Look-ups in named tables: a row name and a column name give one cell, copied from the table.

demoli
       rutilu  fesu  zuva  nugimi   pes   vok   dor   zam  napezon   gup
diseg    5.58  6.25  6.79    6.28  7.46  6.11  6.25  6.95     2.55  1.17
doku     3.15  1.99  2.75    2.42  4.19  1.81  2.51  2.73     6.51  8.59
gid      7.95  6.96  7.07    6.36  2.54  6.57  6.70  6.69     2.81  3.10
zar      6.15  6.32  5.61    6.03  5.27  6.34  6.78  3.08     5.87  2.75
futu     4.57  3.56  3.92    3.27  1.91  3.50  3.48  3.72     6.23  9.52
vipe     2.68  2.69  2.46    4.01  9.29  4.23  3.77  6.09     4.70  3.77

futu, dor => 3.48
diseg, fesu => 6.25
gid, napezon => 2.81
doku, zam => 2.73
zar, pes => 5.27
doku, fesu => 1.99

losi
|  | rizosid | digid | vuz | naso | sudogu |
|---|---|---|---|---|---|
| tuloku | 64110 | -26028 | -40434 | -40253 | -40332 |
| zokevad | -30515 | 18212 | 56825 | 55218 | 57584 |
| mivupef | 7742 | -18812 | 28894 | 31124 | 24775 |
| razu | 65658 | -9318 | -49746 | -51057 | -48686 |
| kure | -45829 | 55742 | 26005 | 323 | 8917 |
| ruv | 4654 | 49516 | -6884 | -10660 | -10693 |

What is the sudogu of razu in losi?
-48686
What is the sudogu of kure in losi?
8917
What is the digid of kure in losi?
55742
What is the sudogu of ruv in losi?
-10693
What is the digid of tuloku in losi?
-26028
What is the sudogu of mivupef in losi?
24775
What is the rizosid of razu in losi?
65658
What is the digid of mivupef in losi?
-18812
What is the vuz of razu in losi?
-49746
What is the naso of mivupef in losi?
31124
What is the naso of tuloku in losi?
-40253
What is the naso of razu in losi?
-51057
What is the sudogu of zokevad in losi?
57584

rok:
,dutem,lobak,masug,zusofet,moso,tal,sisura
pab,128,127,125,123,123,127,125
pepem,83,194,124,91,132,131,84
zem,164,139,129,91,104,115,87
sis,33,241,186,238,221,238,67
fogoti,118,130,126,131,129,129,119
beka,212,235,153,144,107,212,173
peg,178,144,129,78,97,112,77
vil,81,157,52,129,106,122,147
dovobi,52,250,125,65,138,139,55

What is the zusofet of fogoti in rok? 131
What is the zusofet of vil in rok? 129
What is the dutem of sis in rok? 33
What is the sisura of beka in rok? 173
What is the tal of zem in rok? 115
What is the dutem of pab in rok? 128
What is the dutem of beka in rok? 212
What is the lobak of fogoti in rok? 130
What is the sisura of pab in rok? 125
What is the lobak of beka in rok? 235
What is the dutem of vil in rok? 81
What is the masug of zem in rok? 129
What is the sisura of peg in rok? 77
What is the dutem of dovobi in rok? 52
What is the lobak of pab in rok? 127
What is the moso of pab in rok? 123
What is the zusofet of pab in rok? 123
What is the moso of beka in rok? 107

mosutiz:
         lebi  ref  lodazod  zalebe  vimib  neza  ridiv
kar        70   17       58      15     76    70     33
merolaf    36   82       56      78     31     6     79
fibolu     48   67       61      82     22     7     87
zan        33   88       43      76     38    31     63
popubov    61   43       32      47     77    64     42
fivedu     45   74       59      82     22     9     86
zami       59   64       61      68     43    85     49
tar        33   85       44      77     36    33     64
fopaf      80   16       38      33     69    74     34

fivedu, ref -> 74
fopaf, lebi -> 80
zami, ridiv -> 49
merolaf, zalebe -> 78
fibolu, neza -> 7
tar, neza -> 33

Table perika
|  | loribin | lon | vofefos | nadakud | lok | vip | roro | zogal | fofone | fetod |
|---|---|---|---|---|---|---|---|---|---|---|
| litoman | -0.2 | -0.1 | -0.3 | 0.1 | 0.0 | -0.2 | 0.5 | -0.4 | -0.4 | -0.8 |
| bim | -0.2 | -0.4 | -0.5 | -0.1 | 0.0 | -0.1 | 0.0 | -0.8 | -0.1 | -1.0 |
| zopulol | -0.1 | -0.3 | 0.0 | -0.3 | -0.3 | -0.4 | -0.2 | -0.5 | -0.5 | -0.3 |
| rek | -0.2 | -0.5 | -0.5 | 0.2 | 0.2 | 0.1 | 0.0 | -0.9 | -0.4 | -0.8 |
| raf | -0.2 | -0.6 | -0.2 | -0.4 | -0.4 | -0.5 | 0.4 | -0.6 | -0.4 | -0.6 |

zopulol, loribin => -0.1
zopulol, lon => -0.3
litoman, zogal => -0.4
zopulol, vip => -0.4
bim, lon => -0.4
bim, roro => 0.0
zopulol, zogal => -0.5
rek, lok => 0.2
raf, zogal => -0.6
rek, roro => 0.0
rek, fetod => -0.8
litoman, nadakud => 0.1
litoman, loribin => -0.2
bim, loribin => -0.2
litoman, vip => -0.2
litoman, fofone => -0.4

